Rotation paths and how fast each direction turns (deg/step)
Each turn is a multiple of 5 degrees from 10 to 175, or 0.
Each row of a path follows its step; steps can be skipped.
path 1
step 0: [-22.3 -23.1  23.0  16.8  29.8   1.6  -3.1   5.7   2.7 -18.3  17.4   4.8
  18.3   5.3 -12.9  -3.8  11.6 -13.4  10.7  -1.2   5.2  22.2   8.5 -18.3
   4.4  21.5  20.7   2.7   1.7  15.0  -3.2   0.1   3.3 -33.0  15.0  22.0
  -9.1  15.0  23.1   6.6   9.2  -3.5  -3.5  32.8   5.3  -9.7   6.5 -18.2
  -8.3  -5.6  12.5  12.3  17.2 -19.7  -9.6  -0.2 -11.7  13.3  -9.2   1.4
  -0.7 -14.7 -15.3   9.6 -27.8 -22.7   9.7   9.5  -8.7  -8.7  12.9 -16.4
  10.8   5.1  -8.3 -18.1 -16.2   2.7]
step 2: [-13.9  -2.8 -13.8   4.4 -19.0  18.6 -20.0  -2.0  -5.9  19.4 -14.4  -0.9
 -11.9  -3.3   8.3  14.2   6.9   2.6  19.0   2.9   4.5 -15.6 -18.7  14.1
   7.3  15.5  -5.6  -2.8   1.5 -12.6  26.0  15.0  14.1  24.6  16.0 -24.2
   0.5 -12.5  16.6  -8.2   6.2  -2.7   4.8 -11.5  -0.6  -5.3   8.9  -5.6
 -23.9 -10.9  10.8 -23.4  -1.0   5.4   0.2  21.1   6.8   6.8  10.4   8.0
 -13.7  -9.8  35.5   3.2   3.8  12.2 -12.1 -52.5   5.7  -4.1   4.9  10.3
  17.6  -8.1   3.9  14.9 -15.5  21.0]
step 3: [-13.2  -7.5  -7.9   3.0  14.0 -16.5  10.4 -14.2 -17.4 -16.9 -24.4   4.7
  12.1   7.2  -4.8  17.1   9.6  -2.2   9.9 -15.2   0.6  -4.5   8.3  -1.3
  -5.4   0.8   0.9  -2.6   8.0 -12.5  18.9  13.7  13.1 -21.1  36.5   2.7
 -12.7  -7.4   2.8 -24.9  -8.8  -7.0 -14.1  12.6  30.1  16.4 -20.5   4.3
 -18.8 -32.6  -6.7  -8.1   1.1  -4.1   2.3 -20.4  10.5   8.5   9.6  -1.1
 -21.7  10.3  -9.1   3.6   8.9 -18.8   5.2  12.3 -10.7  28.5  -5.5  15.5
  25.4 -32.2   2.1 -22.6   0.7   0.7]
step 15: [  0.1   4.2 -13.8  -2.9   0.3 -30.0  -2.8  -6.7  27.2  14.0  15.6  14.8
 -34.9  -9.8  -2.8 -24.8 -15.4  26.5   2.3 -11.7 -18.8  -1.0  -4.3  -9.3
  14.1  -4.3  17.2  -7.8   6.7  -2.1  19.7 -20.8  17.0  -6.6  20.3  15.4
   0.2   7.2  23.0  -7.5 -14.3  22.9 -23.7  -6.8 -27.3   8.4  -8.9  11.6
  -2.6  18.6  11.0  -8.5  -7.0  -8.7  -8.0  -5.5  17.1   4.8   4.3  17.2
  15.1  -6.1  25.9 -17.4   1.2   3.4 -11.4 -29.6   1.9   5.2 -19.4  -6.6
  10.1   0.8   0.9   3.3  -2.6 -13.3]
step 16: [-10.3   3.0  13.5 -14.4   5.6 -11.2  -2.6   5.5   5.9   4.4  14.5  21.9
 -24.4   2.1 -27.5 -13.6  24.0 -27.2  -6.8  -7.5   3.0   5.1  10.8  -7.5
   4.7   0.3   3.6  11.9  -2.0  -3.3  22.1  31.5  -9.2 -11.4  19.1  11.9
  13.0   2.7 -24.5   2.3  -2.9  -7.2 -12.2   2.7  18.1  -3.6  13.1  -2.9
  -2.1 -21.5   3.0  -9.6  10.5  -2.8  24.2 -11.3  12.7  16.7  14.5  -2.1
  16.8  33.1  11.1   6.5   5.4 -15.4   3.4   7.5  -9.0 -29.9  -9.9 -31.2
  -1.9   8.4  12.8 -15.0  14.9 -26.5]
step 17: [ 14.5  -0.9  -2.3  -5.5  13.4  -5.5  -9.9  10.1 -10.4   6.0   3.2   3.1
  17.4  16.8  14.5  10.0  27.4  -5.9  14.9   7.2 -14.9  17.9  20.1  -4.1
   6.5   2.4 -11.9   9.5  -4.8  27.1 -13.3  17.7 -18.3  -0.3 -20.7  -0.4
   3.4 -20.3   6.1 -17.4  14.3   2.3  -9.4  12.3   5.5  -4.6   1.1  -9.9
  -1.5   9.0  -3.2   0.5  29.3  27.4  14.4  -0.4  14.3   7.3 -19.5  -5.1
  24.6 -19.8 -10.2  33.7   7.6  14.0 -17.0  21.6   2.5  -5.5  -5.8 -16.7
 -18.8  -7.2  17.0  36.8   8.7  14.3]
step 18: [ -7.1 -21.4 -13.0   6.2  25.2   5.6 -18.8   5.0  14.7 -24.0  28.0 -35.3
  16.1 -14.9  19.0  -7.6 -15.7 -10.8 -12.0  -1.5  -5.0  -3.4 -11.0  -9.4
  16.7  10.8   6.0  -9.6   6.1  14.2   0.2 -16.7  21.2  -0.7   8.6 -12.4
  14.7   1.6   4.3   7.7   8.6  18.8  12.9  14.4  -3.3   0.7  -0.7  -9.3
   3.6  11.8   3.6 -13.2  17.5  39.2 -21.2  17.5   6.6  -2.3 -13.4  10.8
  10.6 -19.2  -1.2  -8.7  -5.3   1.3 -15.5 -24.0  -5.7 -10.4 -15.0   3.4
  28.5 -24.8 -10.4   2.9 -12.8   2.9]
step 19: [ 15.5  -3.9  15.5 -12.3  -1.8  -4.9 -27.3 -16.9   2.4   4.5   1.4   6.7
   2.5 -21.4  -4.6  19.7 -26.6 -14.9 -18.0 -18.0   8.4  21.9   4.5  -5.2
  -0.6  -4.2  17.5  12.6   0.7 -14.9  -4.6  10.9   4.9 -20.6  15.0  16.5
 -16.8 -11.5 -18.3   4.1  16.5 -20.4  14.1  -9.4  15.3 -13.5   7.9 -17.2
   6.4 -30.1  -8.8  -6.2  20.5   1.5   8.1  21.1 -27.2   2.2  14.9 -10.0
 -17.4   4.6   3.6  -9.1  -1.9  -6.9  28.4 -18.9   6.4 -12.0   3.6  22.0
  26.6  -9.2  -9.9  -7.1  -8.6 -20.7]
Speeds:
[-3.3  4.3 -0.8  6.3  1.0 -4.4 -0.2  0.2 -2.1  7.3 -1.0  0.0 -2.0  2.2
 -0.1  2.0  1.7 -0.4  0.1 -0.9 -0.2  1.6 -1.8 -2.3  3.1 -8.5 -2.6  2.4
 -2.2  3.0  0.6 -3.3  2.0 -7.9 -1.8  4.0 -6.0 -0.6 -2.6 -3.6 -5.9  1.7
 -0.9 -1.7  1.1 -2.6 -3.5 -0.8  1.9  5.5  2.1 -5.5  7.0  1.9  6.8  3.7
 -2.3 -0.1  0.3  0.2  0.1 -1.7  3.2  3.8 -3.5  3.4  3.4  0.9 -2.2  3.7
  1.1  6.8  0.8  6.8 -3.8  0.2 -4.7  4.1] : 175
[ 2.2  1.4  3.8  6.4 -3.7  0.2 -0.2  4.3 -4.3 -1.4 -1.1  5.6  6.1  4.3
 -0.8  2.3  7.8  5.5  1.5 -0.2  3.2 -2.4 -3.3 -2.2  4.2  1.4 -3.2 -1.1
  6.4 -9.6 -2.7 -2.7  0.9 -3.5  2.6 -1.5  0.6 -0.6  1.9  0.8  3.3 -4.6
 -5.0 -0.7 -0.2 -4.6 -5.2  1.1  1.9 -0.4  4.4 -1.7  0.0  1.2 -7.6  0.2
  3.4 -3.0  3.6  3.4 -3.9  0.0  2.7 -1.6 -3.4 -0.2 -0.8 -0.5 -8.0 -2.5
  0.7 -0.8 -4.3 -1.3  2.4 -1.4 -1.8 -1.2] : 10
[ 3.7 -1.7  8.0  0.2  3.6  0.9  5.0 -3.6  4.9  3.6 -0.2  2.1  2.4  0.8
 -1.3 -4.2  2.5 -1.6 -4.0  1.5 -1.2 -7.9 -2.8  3.7 -1.2  4.1 -6.7  2.0
  0.5  2.9  1.3 -0.3  6.2  1.1  0.5  0.4 -1.4 -2.9 -2.7  1.3 -0.8 -6.5
  6.1 -4.5  1.2 -1.3 -2.9  0.2  2.8  1.1  1.3 -1.8 -4.4  2.1  3.3  4.8
 -3.9  5.6  6.6 -3.4  0.1  2.4 -0.8  2.1  3.9  5.1  4.8 -4.3  1.1 -6.9
 -1.3 -3.1  0.7  1.7  0.8  2.8 -1.0 -3.8] : 125
[ 0.4 -1.5  0.6  3.9  2.8  1.1  3.9 -0.1  1.0 -3.2  0.3 -5.3  0.8  1.6
 -4.8  2.4 -2.2 -7.3 -5.8 -2.7  3.5 -1.2 -4.6 -1.7 -2.2 -5.9 -2.2 -0.9
 -1.5 -0.3  1.1  3.6  1.2 -0.7  6.4  2.4 -4.3  1.5 -2.9  8.0 -2.1 -2.2
  0.8  1.3  4.2  2.9  3.2 -1.7 -1.2 -1.7 -5.4  2.3 -0.1  1.8 -2.9 -2.8
  7.5 -4.0 -1.2 -0.7 -2.0  2.3  2.5  4.7  0.2 -3.5  3.3  1.7 -7.8 -0.6
 -7.4  4.2 -2.4  2.1 -3.6 -0.2  6.6 -4.3] : 140
[ 0.3 -2.8  1.0  1.2 -1.1 -0.7  0.5 -2.7 -2.7 -0.7 -0.2  5.2 -2.2 -1.2
 -2.9 -5.9  4.0 -0.3  0.8  0.2 -1.1 -1.6  3.3 -6.7 -6.0 -5.0  3.6  5.7
  1.3  2.0 -3.3 -2.5  4.1  0.7 -8.8 -3.1 -0.7  6.3  3.3  3.1 -6.0 -2.2
 -4.2 -3.5  0.9  2.8 -3.4 -6.0  2.6  2.9 -1.3 -2.1 -5.8 -6.6 -4.6  0.9
  1.7 -3.2 -5.2  2.3 -0.6  0.5  3.9 -1.3  2.3  1.7  3.2  0.3  6.7  0.1
 -0.2 -1.2 -4.0  1.6 -2.7 -4.0  2.7 -4.2] : 45
[ 5.6 -0.6  2.3  2.3 -3.1  5.5 -1.0 -5.0  1.4  1.8  4.2 -1.4  1.2  5.1
 -2.8  4.2  1.6  1.4 -3.4 -0.6  0.4 -6.6  4.1 -3.1 -2.2 -0.4  7.0  0.3
 -6.4 -1.5 -1.9  3.7  2.3  3.5  0.4 -0.8 -5.0  3.9  4.1 -3.7  1.1  3.0
 -1.9 -0.9  5.0 -4.8  5.6  2.7  4.2  0.6  2.3 -0.1  1.1  3.8  4.0 -1.4
  2.3  0.2  4.1 -6.4  2.9  3.3  4.2 -6.9 -3.3 -2.1 -4.2  3.1  0.4  3.5
  1.8 -5.9 -2.0  2.9 -4.8  1.5 -2.1  0.5] : 95
[ 1.5 -4.2 -3.7 -0.5  3.1  4.0 -5.0 -8.0 -2.8  4.0  2.1  0.9 -3.6 -0.5
  0.7  3.4  0.8  0.9  0.7 -0.4 -1.0 -2.7 -1.2  0.5  6.6  5.5 -2.4 -3.9
  0.0  0.2 -2.7  0.2 -7.5  4.0  2.0  2.8  2.4  4.2  1.4  3.6  2.8  4.1
  1.1 -4.8  0.8  1.7 -5.3 -2.0  6.4 -1.3  0.4 -4.0  2.1 -0.9  3.0 -7.0
 -3.6 -6.4  2.4  3.6 -5.7 -4.3 -0.9  0.4  0.8  2.8  2.7 -5.4  1.1  1.0
 -5.2  1.4 -0.4  1.1 -7.6 -0.8  1.3 -3.4] : 85
